In the rows, 128 means zero.
A single turn carries every row of the set below to another of its rows. Some are shown first; where does it send the rows asked next?
kori: [100 114  79 122 103 141  82 140 134 126 153 103 113 148 104 159  98 163
 133]
Fifop: [159 128 139 144 115 122 102 137 142 149 132 122  95 154 111 140  97 139
 129]
fivi: [152 130 123 131 118 154 127 109 139 133  95  98 137 130  96 137 116 155
 124]
meb: [147 140 114 140 113 167 108 139 124 179  98 122 127 172  94 149 121 156
 136]
piz: [125 122 103 124 106 126  64 141 159 142 147 115 121 144 118 167  94 155
 146]
nus: [112 109  72 133 143 132  88 138 138 129 125 107 108 148 105 136  94 179
 125]
nen: [124 141 134 127  87 164 102 154 109 147 136 112 153 160  86 136 116 152
 131]
bavuk: [114 156  94 125 109 155  81 159 155 118 132 112 136 129 116 136 107 186
 127]
Kazu: [145 120 120 120 105 157 124 112 146 145 118  97 130 131  76 129 123 138
 133]
guf: [117 131 114 144  91 137  62 156 128 117 132 105 129 147  98 147 116 189
 130]
rimu: [139 133 107 149 118 160 115 133 113 165 103 123 117 177  77 132 118 157
 137]
tiro: [138 124 128 132  79 152 105 129 125 135 138 105  98 151 118 163 118 145
 115]
Tuzo: [158 132 122 132 124 164 133 119 137 136 106  94 136 123  99 138 121 154
 130]
kifo: [134 142 136 140 121 151 113 166 102 145 124 106 153 156  86 126 102 161
 127]
panu: [110 135 101 126 124 139  77 186 142 146 129  95 135 139  90 134  98 177
 118]
zure: [127 148  94 124 109 170 128 142 137 141 140 121  92 152 123 138 102 147
 114]
zeguv: [131 116 106 137 137 119  78 159 138 139 132  95 125 138 120 168  84 169
 132]
Zag: [144 133 106 152 115 167 119 131 108 155 114 119 116 169  82 134 125 161
 145]
Salos: [153 136 116 138 117 168 110 147 127 184 110 117 126 164  89 146 122 148
 144]
bebu: [147 151 148 128 106 146 105 140 139 134 129 120 160 138 100 124 105 149
 140]
vepe: [125 132 117 136 114 116  66 156 160 126 133 113 130 136  86 121  97 171
 138]
pul: [137 109 102 140 142 120  73 139 143 136 114 104 119 142 121 157  96 179
 130]
bekep: [105 108  71 111 110 148  76 131 149 140 134 109 112 148 106 150 107 168
 127]
Noga: [125 155 121 122 110 161 124 139 132 123 135 119 152 140  91 107 102 152
 133]
Sil: [129 111  97 121 109 136  58 135 155 149 124 113 120 145 123 169 110 169
 135]
nuz: [112 128  78 137 141 134  95 147 138 119 142 110 112 141 117 146  81 174
 135]
Mudod: [140 125 116 115 106 159 125 110 151 146 106  99 133 131  82 131 119 141
 121]
tiga: [138 122 117 131 137 137 128 159 127 151 128  93  97 144 103 136  91 143
 103]

rimu moves to fivi
guf moves to bavuk
Sil moves to bekep
And these:
Salos moves to Kazu
tiro moves to zure
nuz moves to zeguv
Noga moves to kifo

A single turn carries every row of the set below to another of its rows. Some are shown first; where does it send the rows asked next?
meton: [145 147 140 121 129 112 124 134 109  95 111 119]
tufe: [125 129 141  90 126 134 140  98 111 131 116 119]
Meneb: [130 143 103 111 115 129 120 154 122  93 123 141]
Kedu: [141 132 132 115 124 126 122 150 114 152 126 159]
Dov: [122 128 130 134 127 136 152 121  88 109 128 151]
teziz: [157 146 126 119 124 132 117 163 120 133 134 112]
puza: [147  88 123 125 142 133 155 133 126 126 128 136]
Dizu: [117 125 137 137 137 114 125  99 134 122 146 118]
gir: [107  87 132 124 133 128 123 133 124 117 146 137]
kivos: [118 121 120 104 124 159 137 120 147 136 104 124]
fera: [123 110 127 131 125 161 128 146 118 109 126 159]
meva: [115 114 141 118 127 140 126 147  82 129 127 140]
nadum: [143 132 130 104 146 140 108 144 122 105 125 160]
Pura: [103 136 151 115 144 145 115 153 128 132 134 123]
zigir: [160 133 115 114 154 135 143 152 130 138 145 123]
moge: [140 126 104 110 114 134 134 117 122  94 125 156]
tuz: [141 154 147 122 136 127 118 131 142 145 142 123]
vun: [123 124 143 138 150 142 133 104 101 122 118 112]
kubof: [128 129 118 109 117 152 132  98 127 123 109 152]
Leli: [115 108 151 111 118 157 122 122 119 127 138 145]
bobar: [111 147 134 113 120 149 122 103 132 134 141 109]
Zet: [130 140 106 107 124 139 118 147 144 147 142 109]
dile: [124 120 105 121 148 104 134 143 135 115 112 106]
big: [123 127 108 110 132 147 132 129 138 117 109  88]
Ziv: [144 132 114 122 149 132 154 135  81 126 131 122]
zur: [152 134  89 130 124 120 144 143 117 124 130 109]
vorov: [110 107 116 119 144 140 126 112 148 136 147 116]
telig: [143 150 117 120 133 109 123 110  96 125 146 123]
buti: [146 138 120 139 114 139 128 141  89 115 112 135]
falab: [122 120 113  99 152 129 156 115 128 111 130 154]
nozav: [107 112 123 127 132 153 147 104 133 104 142 132]
Suna: [124 152 124 128 130 117 136 119 132 140 134  93]
rad: [128 118 115 107 144 118 137 143 136 108 164 111]
kizez: [124 114 123  94 139 135 103 137 131 146 112 113]
Sasa: [124 152 105 116 127 134 113 144 118 104 111 102]
Givuk: [151 121  96 132 147 133 136 155 105 111 136 141]

kivos moves to big
zigir moves to Ziv
And these:
dile moves to meton
zur moves to buti
telig moves to Kedu
Leli moves to vorov

A single turn carries every row of the set below to another of its rows. Some are shown first; where does it send the rows asked next?
kupuf: [105 113 161 153 139 130 164 154 138 160 106  94 131  98 103 162]
tizot: [133 127 156 114 122 115 147 129 104 118 110 148 113 138 105 147]
Pud: [123 119 160 114 129 138 136 153 115 133  99  92 132 111 105 166]
gok: [142 143 165 136 118 104 129 114 133 147 114 152 113 110  91 149]
devif: [105 123 163 171 104  94 160 141 134 147 125  95 123  89 117 148]
Tila: [119 136 157 173 101 102 148 145 159 126 121 111 107 115 115 123]
Mav: [128 134 183 189 106 105 132 147 130 151 119 123  96 108 112 143]
budav: [106 124 155 165 127 135 141 164 127 159 123 129  95 137 122 116]
reru: [100 123 154 117 134 145 164 148 117 146 119 113 117 127  87 165]
kede: [128 133 164 165 123 124 120 145 101 142 132 136  90 138 118 128]
zinib: [143 131 164 146 138 103 131 108 133 149 105 142 125  96 104 147]
Ludam: [123 125 161 138 145 130 139 113  87 130 128 130 106 129 114 155]
Dokel: [102 129 162 164 123 115 141 148 142 164 117  91 124  88 105 166]
Totod: [131 122 174 169 123 111 136 151 122 152 113  92 128  90  96 170]
velaf: [141 113 153 119 135 113 145 145 108 129  99 113 143 112 100 161]
noton: [106 135 155 165  91 101 142 160 123 146 141 119 101 124 118 122]
guve: [146 142 160 132 114 106 118 140 133 155 115 141 118 115  81 148]
fegiz: [ 97 123 155 140 146 141 163 123 115 141 121 136  98 136 123 139]
rire: [124 123 149 157 119 106 152 151 151 129 113  83 137  99 102 144]
neto: [104 122 142 151 129 116 146 132  98 134 140 121 110 127 136 118]
ror: [ 93 135 148 128 142 138 143 115 106 139 136 127 105 127 115 156]
rofik: [139 121 161 155 127 105 135 137 114 129 104 149 107 129 135 118]
Bope: [120 134 141 152 117 120 137 146 131 119 131 123 104 142 121 107]
tis: [117 129 143 120 121 121 160 134 134 115 121  95 132 117  87 158]
ruf: [101 129 174 172 108 118 161 157 156 161 112 119  99 110 106 148]
kovov: [104  93 168 163 126 104 150 149 147 139 103 113 116  87 101 160]
tarus: [151 132 149 132 134 113 110 144 120 157 115 131 131 114  92 137]
dukir: [122 134 177 156  91 120 126 169 142 142 103 118  98 120 120 134]
dap: [115 128 137 129 137 125 156 114 119 107 127 118 118 131 115 133]
Fave: [151 127 155 148 144 109 116 127 125 155 109 135 131 102 110 134]
feli: [104 105 165 164 105 105 132 172 144 141 116 134  91 117 100 134]
rebu: [119 120 182 152 111 117 147 141 146 139  89  99 120  88 120 163]
kir: [103  97 152 155 141 120 132 149 118 131 119 142  95 126 125 119]
gobar: [ 97 128 148 121 117 116 166 120 101 126 140 117 113 124 105 157]
Zum: [101 138 150 159 131 130 124 140 116 152 139 131  94 133 130 125]
met: [137 121 173 150 111  93 154 144 138 136  90 118 134  94 102 162]
venu: [112 131 166 111 120 138 146 122 111 118 108 130 100 132 117 156]
fudeb: [143 128 168 161 100  95 130 170 135 143 102 130 115 119 111 131]
Fano: [105  91 151 124 136 123 142 160 119 133 113 110 124 108  85 163]
mibo: [101 142 164 177 105 112 130 151 145 162 128 118  97 111 118 139]
soko: [120 124 163 149 129 133 125 139 117 131 106 128  99 129 150 119]
Vof: [125 127 166 129 127 127 144 134 100 136 121 105 124 111  81 183]
novi: [108 117 145 134 118 113 153 154 109 143 131  84 139 102  99 159]
Luzu: [ 99 131 149 125 133 132 144 139 117 150 127  96 127 108  92 179]
vaka: [ 97 100 156 122 134 122 152 129 115 119 119 145  97 127  98 156]

met moves to velaf
Pud moves to venu
Vof moves to Ludam
And these:
neto moves to noton
budav moves to ruf
Luzu moves to ror
dap moves to Bope
gok moves to Fave
kir moves to feli

A single turn carries every row of the set below to another of its rows. Some are shown first; where does it send the rows asked next?
Pibav: [ 82 129 106 131 138 142 106 157 110 147 112 115 153 145 127 155 126 130
 106 133 143 132 131 189  98 146]
fufo: [ 85 143 120 117 112 129 122 162 124 117 138 134 118 171 131 119 149 135
 126 109 120 145 119 144 125 132]
Zuvi: [ 95 144 125 144 157 144 123 142 122 133 137 112 142 174 106 135 109 123
 143 118 123 125 113 171  97 140]
ronuk: [108 125 119 146  93 110 142 137 129 138 121 103 121 166 102 154 135 117
 101 139  71 155 104 148 130 170]
kaboz: [ 84 121 112 124 122 150 121 161 119 147 115 126 157 146 138 153 116 144
 114 138 140 125 121 189 103 155]
Tak: [ 74 141 108 121 102 118  87 148 139 120 135 118 130 168 126 125 131 118
  94 134 118 129 134 148 110 124]
sagef: [ 87 118 114 119 127 137 133 161 112 155 116 146 147 163 117 149 126 155
 118 144 138 128 100 167 110 162]
gim: [ 99 119 132 129 115 134 133 134 121 148 120 124 131 153 146 113 123 106
 105 169 119 143  72 135 136 149]
beba: [113 150 113 134 129 118 139 136 137 142 127 115 136 174 116 178 150 124
 121 128 123 152 150 161 143 149]
Leb: [ 81 132 110 162 119 141 166 152 121 156 109  94 148 135 143 160 127 108
 123 156 106 138 113 189 125 155]
Mabe: [ 96 143 113 132 104 131 158 170 132 125 143  92 108 140 122 143 127 102
 127 148  95 149 134 126 131 141]
Nir: [122 139 112 139 101 111 118 144 122 122 121 121 129 169 107 184 135 108
  95 148 113 129 100 134  96 146]
Zeli: [ 95 153 105 138 146 106 146 120 115 127 124 120 140 156 107 180 133 126
 136 127 108 162 119 165 136 162]
dok: [ 76 149 119 127 161 146 153 134 109 142 130 111 144 149 118 135 121 149
 132 132  83 132 107 148 130 141]
depem: [ 85 158 149 132 135 113 116 143 114 119 155 121 113 155 125 135 125 137
 118 154  98 134 130 137  93 154]
vopet: [ 98 148 107 123 120 124 108 163 136 115 150 124 120 168 132 123 141 130
 135 120 120 145 113 134 122 143]
taki: [ 90 126 107 126 141 127 127 161 103 157 122 138 147 163 108 145 147 149
 119 140 147 143 102 163 117 158]
lof: [101 142 114 133 124 105 109 130 104 111 128 124 151 156 112 167 121  95
 108 157 136 130 103 146  86 137]
nopu: [ 62 145 126 131  97 113 149 147 138 124 131 108 121 143 128 143 122 102
  98 168  87 124 117 118 118 146]
Zis: [ 66 132 114 164 114 136 152 150 122 154 100 116 121 153 112 170 124 115
 118 180 111 130  96 154 122 163]
sele: [119 153 107 137  98 114 119 147 110 124 139 115 136 142 146 142 118 101
 128 175 131 163 111 163 104 144]
Torol: [ 74 124 135 120 138 143 138 120 138 160 111 105 150 153 136 136 127 120
  90 145 113 132 139 159 153 139]
geki: [ 86 122 104 145 127 141 144 128 110 142 104  99 150 152  94 161  94 107
  91 128 111 135 106 159 100 161]
Kirez: [ 65 178 114 131 132 107 125 127 107 127 126 125 142 154 111 156 128 133
 125 167 111 151 142 168 110 132]
Bur: [105 124 113 146 119 156 125 141 120 128 120  93 142 147 141 144 108 112
 101 131  84 115  83 150 100 132]
vofe: [113 125 124 149 135 139 116 136 121 120 147  96 141 148 162 119 121 105
 119 151 100 124  93 152 111 131]
puvu: [ 78 131 133 124 152 118 150 120 120 141 136 113 139 144 131 133 135 144
 110 161  80 144 105 141 149 155]
tipiv: [ 76 152 137 145 100 120 125 135 122 113 122  93 133 127 143 142 125 108
 119 166  86 165 110 165 115 168]
pav: [115 128 133 139 105 116 125 143 135 142 162 100 135 174 136 136 141 130
  93 141 109 137 155 152 124 144]
Mibaf: [ 84 130 100 173 108 149 156 157 127 154 112  97 133 146 133 166 121 113
 130 167 110 137 110 174 127 157]
Sugu: [ 87 123 126 131 150 133 136 118 134 142 127  91 139 138 141 148 116 126
  93 140  72 131 135 165 138 146]
sezi: [ 67 130 122 151 130 124 167 147 115 161  96 123 126 151 108 165 132 112
 113 163 102 129  93 160 121 164]
furus: [ 69 141 119 118 103 130 106 152 126 117 126 126 123 167 131 123 134 123
 101 115 117 134 138 160 111 118]
zibem: [ 71 150 107 136 124 100 130 108 117 132 116 112 158 150 118 171 130 115
 105 153 118 158 139 182 134 144]
Tefan: [137 130  99 137 118 109 126 140 111 126 145 117 153 163 126 153 126  96
 125 146 145 151 110 156 113 142]
gedi: [102 138 108 137 102 126 164 160 144 132 147  95 116 144 142 139 116 100
 123 143  84 140 126 134 131 151]
Meka: [ 83 132 121 140 122 138 159 133 108 138 122 103 164 138 127 137 123 114
 119 154 144 166  89 151 130 176]
rab: [107 110 131 140 132 121 117 128 126 134 131 120 127 173 129 124 128 105
  93 159 101 115  84 131 118 134]
mun: [ 76 129 139 137 126 127 122 130 132 147 132 115 168 183 115 126 141 121
 108 152 153 128 115 162 126 135]
disu: [ 68 143 123 128  95 122 146 160 130 124 130  97 116 142 112 148 131 101
 101 166  95 136 136 120 123 131]

Mabe moves to fufo
Leb moves to gedi
gim moves to Nir
And these:
rab moves to lof
pav moves to Zuvi

